rotation steps, each row followed by its count of steps:
The counts run from 0 to 165.
[127 166 124 154 122  56  97 108 131 127  93  96 159 127 134 129 122 130
  93 118  87 103 112 134 151 111 114  99 162 123 162  78] | 8
[124 131  83 200 132 111 160 151 121 157  71 111 173 136 104 113 136 130
 126 123 136 102 123 138 148 168 136 139 142 119 149 159] | 61
[121 178  99 103 128 111 122 165  92 153  87  94 191 164 127 147 152 145
 122  74 110 129 143 135 140 164 118 169 145 140 134 133] | 153
[ 97 170 138 147 107  92  90 116 142 138  93 105 174 132 127 136 106 142
 105 103  89  99 121 148 150  92  98 104 155 116 184 104] | 9
[117 171  85 103 133  86 123 125  98 149  99  87 179 175 142 144 147 128
 136  87 107 125 126 142 122 169 123 162 125 158 100 127] | 152
[ 95 148  71 158 127 101 132 119 147  89 109 111 141 103 151 152  80 148
 144 102 154 120 137 143 170  89 156 119 151 167 144 164] | 43
[120 121  68 188 109  94 168 114 128 134  91 118 170 138  97 109 134 109
 115 125 129  74 113 127 151 139 142 153 131 117 146 166] | 62
[137 152 130 178 112 129 138 116 144 103 116  91 178 102 129 108 133 157
  87 129 149  88 142 183 168 133 125 155 163 123 116 167] | 145
[ 79 136 112 164 164 130 109 127 145 140 128  97 209 119 141 162 149 117
 185 118 141 117 129 182 119 140 132 161 148 132 129 130] | 23
[124 180 109 177 117 101 106 202 145 107 122 112 172 124 119 140 112 109
 145 105 121 125 124 133 182 118 155 142 144 148 150 145] | 163
[ 75 162 126 132 102 111 104 113 139 133 108 112 163 119 115 153  85 155
 104 118 101  85 126 157 141  84 122 104 148 123 184 147] | 10
[144 168 122 152 113 124 141 157 163 146 106 125 197 152 125 113 145 164
 103 118 120 108 140 161 135 121  99 179 172 127 128 152] | 28
[ 81 148  72 132  82 111 155 118 150  93 116 117 173 146 116 159 106 131
 115 140  87  92 130 129 132  87 120 135 142 139 158 136] | 127
[115 113 133 168 114  86 104 153 169 162 110 116 130  95 115 119 115 146
 131 141 134  80 163 178 156  96 165 140 158 125 159 158] | 103
[138 118  99 153 144  83 169 137  97 183 157 105 171 160 141 141 149 145
 118 153 130 125 113 134 159 144 165 159 156 149  94 156] | 58
[ 76 134 115 171 117  99 150  62 136 151 147  99 153 159 137 146 121 110
 135 154 118 152 112 153 133 118 152 146 154 167 113 156] | 86
[119 128  88 150 115 105 147 107 143 124 156 117 181 141 161 128 122 100
 118 146  89 123 143 122 129  71 181 159 132 143 164 160] | 2
[117 130  97 162 131  97  98  95 140 123 108 104 179 179 129 112 147  98
 147 109 109  76 115 112 142 116 106 162 117 117 177 158] | 64
[130 165 127 148  96  91 130 137 148 140  86 122 131 141 119 159  95 155
 102  97 124  79 161 124 179 129 151 122 160 162 126 154] | 71
[147 138  97 150 176 102 149  91 145 159  99  93 179 173 146 124 108 129
 112 137  87  94 148 120 118  99 114 159 135 129 119 146] | 31
[139 142 116 176 152 109 120 126 119 126 134  83 151 113 190 122 171 137
 121 117 136 103 133 172 169 141 102 182 188 134 109 112] | 143
[119 132 104 119 176  87 154 126 125 149 100  92 166 162 132 147 137 141
 128 120 115 129 174 100 162 102 109 167 138 109 177 165] | 157
[133 158  75 145 120 125 141 131 109 120  99 101 181 146 140 174  97 110
 115 109  88  77 136 118 118 122 179 140 111 145 119 148] | 34
[110 147  79 141 126  92 147 149 135 139 111 127 192 139 129 120 121 147
  98 142 102 162 137 184 141 143 198 158 143 120 150 138] | 122
[ 91 133 100  98 131  86 104  87 120 152 158  95 135 133 162 160 104 161
 135 129  97  93 122 144 136  69 128 124 150 143 146 137] | 12
[115 178 164 127 122 100 107 100 128 154 168 114 167 134 171 125 131 131
 125  93  88  99 133 153 162 116 132 170 124 158 102 105] | 110
[ 98 167 123 141 151  78 136 106 117 151 146  76 119 127 101 137 105 131
 115 133  96 119 122 163 186 131 125 167 148 117  92 117] | 49
[104 123 111 147 177  91 110 108 117 172 168 107 182 104 152 139 120 126
 146 106 128  78 112 133 152  79 115 135 123 124 140 120] | 138
[ 88 152 103 106 144 105  89 119 108 171 134  87 126 131 181 158 123 175
 158 126  92 106 122 141 146  79 124 140 155 163 144 123] | 13
[127 114 151 174 118  80  98 180 157 169 129 103 150 121 131 120 146 144
 143 137 127  96 163 152 171 106 142 139 162 130 187 128] | 102
[ 95 178 131 153 137 118 110 144 105 154 112 118 138  89 163 130 153 112
 143  82 127 144 146 150 167 142 176 172 152 127 136 140] | 79
[150 143  96 146 141  95 171 105 164 149 111 116 180 164 119 119 103 149
  90 143  91  87 145 144 128 104 124 167 144 123 103 169] | 30
[114 179 179 129 132 127 107 130 119 172 145 119 170 131 169 140 136 149
 124 107  95 115 167 170 158 122 122 175 137 143 116 112] | 111
[ 94 163 110 126 137 118 138  77 100 141 149  94 177 134 128 167 165 129
 137 119 125 113  83 102 141 106 111 142 150 136  92 164] | 54
[148 154  84 127 127  99 125 133  94 115 117  84 173 153 147 169 119 101
 113  88  76  80 120 117 128 114 167 150 117 147 128 120] | 35
[151 157 123 133 138 102  96 189  83 122 113 106 179 140 135 155 133 124
 113  81  95 116 145 134 153 119 146 152 143 119 181 139] | 37
[102 167 128 144 140 153 128 150 105 166 153 110 207 156 129 158 139 158
 151 129 145 128 104 134 151 125 134 156 142 144 123 189] | 56
[100 142 157 150 132 112 158 105 115 158 124 106 153  99 127 163 117 146
  82 113  93 114 185 172 139 125 152 164 159 130 101 134] | 113
[ 88 178 130 148 168  89 120 109 124 160 119  80 129 113 109 139 122 135
 131 110 103 124 123 156 180 131 100 157 163  99 101 117] | 50
[ 96 126  86 130 149  90 128  82 110 172 104 127 163 162 164 166 153 128
 155 146  95  95 126  88 139 120 160 124 136 139 159 119] | 96
[129 148 148 137 128  65 123 103 132 165 106  87 139 135 133 131 106 125
 133  78 122  84 154  95 167  91 106 111 124 159 145 152] | 73
[104 137 110 121 147  79 113 103 104 161 145  90 119 104 159 145 120  99
 166  92 104 128 149 132 158 114 183 171 122 154 107 156] | 77
[ 98 182 120 142  97 133  96 101 166 130 129 146 168 102 166 132 111 132
 149  95 115  77 130 155 150 110 168 140 122 152 108 137] | 108
[130 161 103 163 101  62 113 112 141 116 102 108 148 129 133 136 109 125
  80 134  73 104 114 136 158 110 157 115 161 134 138  94] | 7
[120 169  93 109 102 117 150 173 102 133  90 115 176 148 110 152 136 163
 102  85 113 107 155 143 149 154 132 171 145 119 138 166] | 154
